In the rows, zero is written as 128.
Each row of X is roughly a mix of the hidden directions of one of several groups.
X:
[[103 136 177 125 124 181 115 133 130 106 125 135]
 [142 111 138 143 132 177 166 129 166 144 109 128]
 [178 102 139 134 127 123  89 131 156 132 159 129]
 [157 129 135 127 149 123  92 160 132  93  86 136]
 [120  91 138 103  94 113 121 144 151 162  94 117]
 [114 134 177 139 103 178 126 122 131  99 129 125]
 [135 173 133 130 112 122 116 118  97  75 123 147]
 [ 96 107  93 144 172 119 134 101 108 140 148 126]
 [ 73 114 152 134 166 115 114 128 122 143 101 138]
 [172 135 109 128 100 116 162 101 130 126 121  89]
 [142 137 101 118 144 116 163 102 148  90 157 152]
 [106 133  74 136 137 123 130 119  97 118 145 168]
 [148 154 137 147 182 145  90 116 121 117 116 119]
 [124 145 133 125 183 149 157 111 131 107 158 148]
 [132 117  93 126 194 116 116 130 122 136 104 135]
 [152 151 115 172 106 128  83 129 109 135 127 104]
 [149 135 125 137 138 142 160 150 179 149  96 111]
 [142 123 112 118 145 105 105 176 153 129  92 153]
 [109 161 175 114  98 150 106 124 113 100 134 128]
 [144 151 153 140  81 154 147 126 166 122 149 127]
 [100 165 125 111 123  86  90 129 102 113 133 139]
 [105 126  94 130 175 123 150 134 117 144  84 132]
 [131 104  85 144 157 120 160 125 152 165 116 134]
 [170 107 137 128 156 120 115 148 168 152 108 108]
 [115 145 137 122  61 116 127 134  96 109 117 133]
 [143 130  98 157 153 161 165  96 116 126 104 132]
 [133 151 134 133 104 138 142  90  71 105 130 130]
 [126 136 167 133  69 141 133 119 121 112 157 116]
 [135 133 106 137  84 128 160 103 136 141 174 114]
 [ 92 107 132  97 144 136 175 119 104 101 128 136]
 [152 163 154 128 155 161 128  99 124 118  91 118]
 [136 139 146 112 140 104  80 168 121 126 117 161]
 [110 168 167 111 110 136 130 136  99  99 123 156]
 [149  97  95 133 143 107 118 116  98  95 139  93]
 [161 164 128 158 125 125  74 126 120 120 111 121]
 [146  93  87 133 171 136 154 124 142 147 113 118]
 [129 145 123 104 158 163 145  85 112 119 117  94]
 [143 116 163 135  90 175 156 133 152 127 131 120]
 [ 99  86 123 131 125 145 147 127 102 160 128  87]
 [ 83 113 168 127 151 130 125 144 158 144 102 114]
 [ 87 156 115 128 105 119 135 118  88 113 142 164]
 [151 107 121 126 175 100 104 145 133 156  96 126]
 [126 141 115 107 182 151 138 123 144 156  93 137]
 [ 99 143  99 139 158 122 153 119  97 135  89 149]
 [121 168 155 134  70 122 124 122 131  99 124 122]
 [104 143 125 134 124 125 151 164 113 105 158 177]
 [151 119 177 142 108 161 128 105 150 117 140 101]
 [162 146 111 149 131 156 175 120 148 135  99 119]
 [118 138 118 155 157 126 123 176 122 120 151 170]
 [142 154 136 106  94 140 160 121  98 110 117  88]
 [123 134 128 110 119  80  90 162 133 143 144 158]
 [142 145 129 116 185 149 110 110 110 112  95 119]
 [140 111 144 130 100 168 166 142 168 145 122 125]
 [155 142 121  96 142 125 122 166 159 137  84 141]
 [111 151 124 133 140 137 163 135 114  99 172 165]
 [124 124 116 126  80 121 165 130 148 150 171 137]
 [137 153 134 135 127 140 149 129 164 150 184 150]
 [125 152 102  92 176 120 126 130 136 151  94 136]
 [134 139 174  96 165 143 117 116 159 139 105 135]
 [100 127 157 101 102 100  92 138 107 117 158 129]
 [156 156 148 122  92 150 164 119 123 116 116  93]
 [131  79  90 137 112  99 122 156 145 150 118 122]
 [165 113 148  98 116 126 134 129 104 165 170 125]
 [163 139 118 114  99 103 145 154 164 156 106 137]
 [ 89  91 135 106 119 123 157 167 133 148 130 149]
 [158  99 153 141 130 145 109 133 182 134 147 115]
 [ 72 109 132 133 161 111 101 128 116 135 125 155]
 [142 161 117 125 119 109 122 122 111  69 122 159]
 [178 114 116 105 131 141 161 108 121 147 134  93]
 [118 117 105 151 135 130 105  99  99 114 162 171]
 [ 80 106 156 150 150 162 133 100 129 121 120 122]
 [173 115  88 152 157 130 119 105 109 130 130 150]
 [129 133 166 105  87 107  94 139 123 119 163 124]
 [146 145 121 139  84 159 147 103 123 101 165 133]
 [124 108 119 128  68 101 113 159 127 143 107 129]
 [141  93 115 137 124 113  98 149 157 170 105 109]
 [138 153 129 135 150 104  99  93  82 105 131 116]
 [162 134  93 140 147 121 142 105 167 127 167 133]
 [136 124  85 114 153 115 140 168 162 150 107 122]
 [ 75 102 110 130 149 127 130 137 131 157 157 153]
 [153 140 145 178 122 107 117  92  98 110 137 124]
 [116 104 150 117 144 126 111 173 155 163 106 146]
 [104 130 143 102 119 112 136 157 112  91 108 173]
 [117 128 170 154 159 116 114 110 116 147  88 148]
 [ 76 157 153 133 150 149 118 106 117 140 136 153]
 [126 163 150 116  74 117 119 133 111 101 114 150]
 [104 128  73 140 144 104 158 104 140 148 123 118]
 [170 140 159 130 117 164 137 106 119 101 114  99]
 [113 165 152 134 147 139 117 146  91  91 127 158]
 [181 134 130 148 152 130 140 106 112 141  86 123]
 [165 152 113 165 157 137  91 109 134 135 139 108]
 [ 97  93 125 108 103 132 178 124 129 150 147 117]
 [124 150 161 121 119 158 113 105 103  82 127 103]
 [170 122 101 126 166 104 122 142 125 152  93 127]]
Here is one row from each group, named. Which group is each of the other rows in?
[108 134 110  87  97 105 115 162 128 117 164 124] | (97)
[171  86 139 163 121 142 139 153 153 131 122 136] | (3)
[114  97  99 148 102 117 145 163 136 161 156 131] | (24)

[133 133 124 131 171 154 158  89 137 132 163 110] | (24)
[180 130 100 100 137 103 126 148 112 138 109 103] | (97)
[158 176 115 161 115 135 115 104 121 113 160 123] | (24)
[129 106 119 142 157 151 141 143 189 144 119 119] | (97)
[133 123 161 135  69 120 112 147 121 102 154 127] | (3)
[144 126 112 105 130 150 166 141 170 162 103 126] | (3)
[114 159 180 131 108 150 108 109 106 104 139 130] | (3)
[129 106 148 127 156 146 104 123 140 173 102  91] | (24)
[135 131  93 124  94 111 163  99 121  92 152 129] | (24)
